[[-1.84 -5.23 -2.14  5.55  2.40 -1.97  1.90 -2.04 -0.46  4.58  2.00]
 [ 0.80  3.09  1.43 -3.31 -1.51  1.03 -1.32  1.33  0.34 -2.45 -1.40]
 [ 0.24 -0.01  0.34  0.75  0.18 -0.96  1.17  0.41 -0.70  0.68  0.64]
 [-1.33 -2.03 -0.56  3.30  2.91 -1.18  2.32 -0.03 -1.44  2.78  1.14]
 [-0.38 -1.73 -0.77  2.00  0.93 -0.71  0.99 -0.69 -0.34  1.46  0.93]]
:
[[ 0.80  3.09  1.43 -3.31 -1.51  1.03 -1.32  1.33  0.34 -2.45 -1.40]
 [ 0.24 -0.01  0.34  0.75  0.18 -0.96  1.17  0.41 -0.70  0.68  0.64]
 [-0.38 -1.73 -0.77  2.00  0.93 -0.71  0.99 -0.69 -0.34  1.46  0.93]
 [-1.33 -2.03 -0.56  3.30  2.91 -1.18  2.32 -0.03 -1.44  2.78  1.14]
 [-1.84 -5.23 -2.14  5.55  2.40 -1.97  1.90 -2.04 -0.46  4.58  2.00]]

[[-3.39  1.10]
 [-4.94 -0.98]
 [-0.73  0.01]
 [ 3.89  6.29]
 [-2.74 -3.88]]
:
[[ 3.89  6.29]
 [-3.39  1.10]
 [-0.73  0.01]
 [-4.94 -0.98]
 [-2.74 -3.88]]

[[ 4.79  1.37 -4.87 -3.56 -0.56 -2.84  4.30  0.48 -1.00 -0.72  2.99 -2.95
  -2.27 -3.43  0.99]
 [-3.55 -5.01  4.65  3.28  1.25  3.69 -3.80 -0.51  2.38 -1.89  3.07  4.93
   0.28 -1.51  3.81]
 [-0.92 -2.10  1.10  2.51 -4.96  2.12  4.58 -1.71 -2.91 -0.35 -1.72 -4.25
  -0.79  2.33  3.91]
 [-0.70 -4.48 -2.12 -3.40 -3.05 -1.28 -0.77 -3.59 -3.02  2.78 -1.76  3.10
   1.09 -1.16 -4.09]]
:
[[ 4.79  1.37 -4.87 -3.56 -0.56 -2.84  4.30  0.48 -1.00 -0.72  2.99 -2.95
  -2.27 -3.43  0.99]
 [-0.92 -2.10  1.10  2.51 -4.96  2.12  4.58 -1.71 -2.91 -0.35 -1.72 -4.25
  -0.79  2.33  3.91]
 [-0.70 -4.48 -2.12 -3.40 -3.05 -1.28 -0.77 -3.59 -3.02  2.78 -1.76  3.10
   1.09 -1.16 -4.09]
 [-3.55 -5.01  4.65  3.28  1.25  3.69 -3.80 -0.51  2.38 -1.89  3.07  4.93
   0.28 -1.51  3.81]]

[[ 2.07 -3.58  1.51 -0.24 -2.76 -0.15  1.23  5.62 -0.94  0.15 -4.91]
 [ 4.21 -2.40 -5.41  1.68  5.04  2.60 -0.52  2.44  0.63 -0.46 -1.01]
 [-6.64 -0.15 -1.73  1.03 -1.53 -1.53  0.28 -0.74 -2.00 -1.25  4.46]
 [-5.47  1.87  5.83  3.68 -0.42  0.94  2.36  1.76 -1.35 -2.22 -1.95]
 [ 2.26  1.96  3.82  2.57 -0.68 -1.05 -2.39  1.43  4.51 -1.25 -3.48]
 [-2.43  2.03  0.51  3.90 -2.71  6.05 -2.16  0.86 -1.10 -1.27  3.70]]
:
[[-2.43  2.03  0.51  3.90 -2.71  6.05 -2.16  0.86 -1.10 -1.27  3.70]
 [ 2.26  1.96  3.82  2.57 -0.68 -1.05 -2.39  1.43  4.51 -1.25 -3.48]
 [-5.47  1.87  5.83  3.68 -0.42  0.94  2.36  1.76 -1.35 -2.22 -1.95]
 [-6.64 -0.15 -1.73  1.03 -1.53 -1.53  0.28 -0.74 -2.00 -1.25  4.46]
 [ 4.21 -2.40 -5.41  1.68  5.04  2.60 -0.52  2.44  0.63 -0.46 -1.01]
 [ 2.07 -3.58  1.51 -0.24 -2.76 -0.15  1.23  5.62 -0.94  0.15 -4.91]]

[[ 0.25 -3.03  1.03 -0.47 -3.93  1.16 -0.57  2.95 -0.28]
 [ 0.79 -5.67 -4.44  2.73 -2.64 -5.64  1.64  1.08 -1.68]
 [-6.04 -1.12  3.32 -6.18 -3.59  2.61  0.55  5.43  0.57]]
:
[[-6.04 -1.12  3.32 -6.18 -3.59  2.61  0.55  5.43  0.57]
 [ 0.25 -3.03  1.03 -0.47 -3.93  1.16 -0.57  2.95 -0.28]
 [ 0.79 -5.67 -4.44  2.73 -2.64 -5.64  1.64  1.08 -1.68]]

[[-0.38 -0.67  0.26 -2.55  1.10 -0.20 -1.19  0.40]
 [ 2.69  1.13 -1.34  1.48 -2.08  2.11 -0.36 -0.89]
 [ 0.28  0.41 -0.20  1.08 -0.60  0.19  0.25 -0.39]
 [-2.35 -0.43  1.17  2.69  0.89 -2.70  2.73  0.70]
 [-0.16 -0.55  0.26 -2.55  0.89  0.00 -1.19  0.30]
 [-1.04 -1.15  0.71 -4.97  2.16 -0.58 -1.60  1.00]
 [ 1.15  0.53 -0.54  0.67 -0.81  0.96 -0.36 -0.49]
 [-0.60 -1.03  0.48 -3.76  1.52 -0.39 -1.39  0.70]
 [-0.82 -0.79  0.48 -2.55  1.31 -0.58 -0.98  0.60]]
:
[[ 2.69  1.13 -1.34  1.48 -2.08  2.11 -0.36 -0.89]
 [ 1.15  0.53 -0.54  0.67 -0.81  0.96 -0.36 -0.49]
 [ 0.28  0.41 -0.20  1.08 -0.60  0.19  0.25 -0.39]
 [-2.35 -0.43  1.17  2.69  0.89 -2.70  2.73  0.70]
 [-0.16 -0.55  0.26 -2.55  0.89  0.00 -1.19  0.30]
 [-0.38 -0.67  0.26 -2.55  1.10 -0.20 -1.19  0.40]
 [-0.82 -0.79  0.48 -2.55  1.31 -0.58 -0.98  0.60]
 [-0.60 -1.03  0.48 -3.76  1.52 -0.39 -1.39  0.70]
 [-1.04 -1.15  0.71 -4.97  2.16 -0.58 -1.60  1.00]]

[[ 1.01  0.51 -5.66 -5.06  2.49  0.26  0.34 -0.12  0.67]
 [ 1.90  2.31  0.03  3.63 -0.03 -0.60 -1.78  0.01 -1.24]]
:
[[ 1.90  2.31  0.03  3.63 -0.03 -0.60 -1.78  0.01 -1.24]
 [ 1.01  0.51 -5.66 -5.06  2.49  0.26  0.34 -0.12  0.67]]
